Y: several groups of rows, each row roughly a mix of its group's hidden directions:
Y (110 x 11):
[[  9   3  13  10  10 -26  -3 -24   4   3 -16]
 [ 26   1   8   7  14 -25   7 -11   2  -1 -16]
 [-16 -19   7   7   5  -3  22 -19   9   5  18]
 [ 16 -13   1  -8  -3 -10  25 -25   3   8  10]
 [  8  15 -16  -5   7  12 -26  21 -11  -5  -8]
 [-25   4   7  -5 -12  22 -16  15   8  -6  10]
 [-15   7 -31 -19   2  -8  -7  10   6  -5 -12]
 [-17 -23 -12  -6   4  -5  16 -21   9  10   9]
 [-23  -4  -5 -12 -18  22  13  -1  -4   4  17]
 [-14 -22 -23  14   9  15   6  13   2   1  10]
 [ 25  -6   8  11  10  24  -5  -7 -14   0  16]
 [  9 -25  -2   5  12  28  -6  -4   6   5  16]
 [  5  15   9   4   2  11 -29  24  -4  -9  -8]
 [ 21 -20   1   6   4   5  11 -13  13   7  24]
 [ -5  18   8   5   6   6 -27  22  -4 -12 -12]
 [  1  17   9  11   5  -1 -23  24   1  -8 -19]
 [-31   2  -1  -3  13   1 -24   4   8 -11  -8]
 [  3 -22   8   8   3  31  -3   5  11   8  14]
 [-23  14  -5  -1 -13  -5  -2  30   5   1 -11]
 [ 16   7   7   8  15 -28  -7 -12  12  -5 -16]
 [-14   0   3  -7 -17  25   8  20  -5  -3  18]
 [-25  -1  -5 -10 -15 -15  -1  10  22   5 -15]
 [ -8 -16   3  -3   0 -17  22 -26  14   4   3]
 [-18  15 -20  -6  -5  -2 -11  27   8  -2  -9]
 [ -7  21   7  -9  -8 -30   7  -3  -9  -7 -16]
 [ 18 -10 -12  -8  -8  -8  27 -20  -1   8  10]
 [ 20 -11  -5  -8  -9  -4  23 -22   4   4  17]
 [ 13  35   3  -6  -6 -18  -4   0 -12  -9  -7]
 [-20   1  -1  -2 -20  20   9  16  -4   6  21]
 [-11   6  -8 -11 -11  16   1  28  10 -11  17]
 [  4  -5  -3  -5   3 -27  13 -28  -3   7 -13]
 [ 14  10   1  10  10  14 -21  26 -13   4  -8]
 [-20  -2   6  -4 -20  26  10   9  -1   8  15]
 [ 16  25  -2   3  -3   0 -32   6  -7   2  -2]
 [  4  22   9   5   4   5 -22  22 -10 -13 -12]
 [-33   3   7  -2 -23   9   1   3   6   5  12]
 [ 30  -1 -11   7  21 -17   0  -6  -7   8 -11]
 [ 17  -3  -8   0  10 -25  15 -21   2   7 -14]
 [-19  -3   6   0 -18  28   4  11 -11   4  17]
 [-13   1  -1  -4 -15  27   5  22   0   1  19]
 [  4  30  17 -16  -2  -4   2  14  -9 -15  -4]
 [ 20 -17  -9  -7 -12   2  19 -16   5  13  16]
 [ 16  -1   4   9  17 -22  -8 -18   5  -1 -22]
 [ -4   8   3   6  -1  26 -14  26  11  -9  12]
 [-19  12   7   5   9  -3 -21  18  -3  -5 -23]
 [ 25  -8  -2   0  19 -18  -6  -7 -10   4 -22]
 [ 12  32   1 -13  -8 -16  -2  -3 -15  -8 -11]
 [ 21 -11 -15  -4  19 -11  -1 -17 -11   2 -18]
 [-26   1 -22  -6  -7 -14   0  13  15   5 -15]
 [-18  10 -29 -14  -6 -11  -2  12   6   0 -15]
 [-14 -13  -3  -2 -12 -18  25 -18  10  10  -5]
 [  5  22   6   2  -5   8 -19  24 -14  -7 -13]
 [  6  31  -6 -17  -4 -13   6   6 -14 -16  -6]
 [-14 -29  -4   9  21   7  13  -3  11   5   6]
 [  6 -21 -17  15   9  25   3  -2   7  12  13]
 [ -6 -23   9   6   3  -7  15 -20  21   6  13]
 [ 15   1  -5  -3  11 -21  19 -27   9   2  -7]
 [-18  -3  -3  -4 -15  24   8   3 -17  -1  22]
 [ 18  -3   1   5  13 -20   2 -11   8  19 -23]
 [ 28   4  11  13   7  20  -7  -6 -14   0  16]
 [  1  22  11   6  -3   9 -21  24 -10 -11  -9]
 [  4  13  11   6  -3  16 -27  25  -2  -8  -2]
 [-15   0  -1  -3 -17  27  13  13   0  -1  21]
 [ -5 -29  -8  13   9  12   6 -11  15  19   3]
 [-19  -3  16  -6 -21  20   6   7 -16  -2  14]
 [ -9  18  10 -14   4 -30  12  -4   4 -12 -11]
 [-23   8 -14  -2 -15 -12  -4  18  16   7 -14]
 [  8 -18  -7  -8  -8  -4  24 -23   6  11  14]
 [-19  -4 -11 -11 -18  20  12  11  -6  -5  19]
 [ -3  24  -5 -11 -11 -14   3  12 -23 -16  -7]
 [ 20 -11  24  10  10  17   3 -13  -9   3  14]
 [-24  10  12   8 -16  20  -2   7   3   4  21]
 [ 21  -6  26  12   2  20  -5  -5  -6   0  17]
 [ 30   1   8   9  17 -16   2  -1   9   5 -18]
 [ -3  27   5 -13 -13 -15   3  12 -15 -16  -7]
 [-25   0  -6  -5 -17  21  -3  13  -7  -3  19]
 [ 22  -7  15  15  11  14  -1 -11 -20  -2  15]
 [  6  16  18 -25   2 -20  -1 -13   0 -13  -8]
 [-20   5  11  -9 -15  19  -7  19  -3 -10  17]
 [  7  33   0  -9  -8 -19   2   2 -14 -10  -9]
 [-28   9  -8   4  13  -2 -20  14   1  -7 -18]
 [-28   6  -8   4  10   0 -23  16   5  -6 -15]
 [-21  -2   0  -4 -20  21   7  13 -10   5  19]
 [-11 -25   9  19  -4  19   7  13   5   5  13]
 [ 23  -5  -1   0 -16  -5  29 -12  -3   9  11]
 [ 26   3   1   7  21 -19  -5 -10   7  -5 -16]
 [ -7   9   0   3  -4  16 -14  34  12  -1  11]
 [-30  10   4   9   7   2 -18  18   0  -8 -13]
 [-26   2 -13 -19  -4  -6  -7  16  13   1 -17]
 [ 26   0  11   8  12  21  -7  -6 -15  -3  16]
 [-19 -27   6   5  -2   1  11  -1  26   9   2]
 [ 23  -8  13  18   4  13   8 -13 -15   0  17]
 [ 26 -13  -7  -6 -12   3  19 -13   1  13  16]
 [-27  17  -4  -1   5  -6 -13  12  -9  -9 -22]
 [ 26  -3  -4   1  18 -16   2  -1  10  13 -22]
 [ -2 -17  -9  -1   0 -14  28 -22   5  12   4]
 [-23   6 -16 -11   0 -23  -3   5  15   3 -18]
 [ 18  -9  -3   4  15 -15   2 -24 -10   8 -19]
 [-15  17  10   9   4   1 -22  21  -1 -11 -16]
 [ 11  15  -1   6  -6  16 -21  29 -10  -2  -4]
 [ 26  -6   1   6  14 -17   9 -12   6  10 -22]
 [  5 -21  -2   3  -1 -10  26 -21  11  13   9]
 [ 25 -15   9   1  -5   0  19 -16   6   9  18]
 [-18   4   6  -3 -18  25   7  16   5   5  18]
 [ 14  -2  -7   1  14 -30  -3 -15   7  -5 -20]
 [-14   0   4  -2 -15  31   5  15  -5   1  20]
 [-23  11 -17 -11 -11 -20   0  13   5  -3 -16]
 [  9 -14  35  10  -2  14   5  -7  -3   4  10]
 [  6  17  11   8  -2  11 -22  27  -9  -5 -10]
 [  5 -13   6  25  -1  24  -6   8  10  15  13]]
one row of each group, then the others: which group is each in?
[ 25  -6  10  16  12   8  -5 -22 -11   6  11]
B
[ -8   3 -24 -14   5  15 -16  19  -3  -8  16]
S
[ 21 -19  -7   2  -4  11  14  -8   3  15  23]
Q

[ 16  13  -3   0   3  20 -21  22 -16  -2   1]
Q
[ -3 -18   2  25   2  22   2  13   8  11  14]
B
[ 16  -9 -11 -18   8 -14  22 -19  -4  -2  -9]
S
[ 19 -10 -25   7  19 -10 -11  -2  -4   4 -17]
S
[ 13  10   5   8  -2  16 -26  27   0  -4  -1]
Q
[ 10  21   0   5   0  13 -20  25 -14 -10  -3]
Q
[ 20 -12   3  -7  -9  -9  24 -23   4   8   8]
Q
[-10 -26  10  13   5  12   8   0  24  13   8]
B
[ 20   5  -9  11  23 -15 -17  -4  12  -3 -14]
S
[ 15  12  -5  -6  12  16 -29  15  -8 -11   1]
Q
[-17  -1  -5  -5 -12  17 -11  19  -7 -23  14]
S
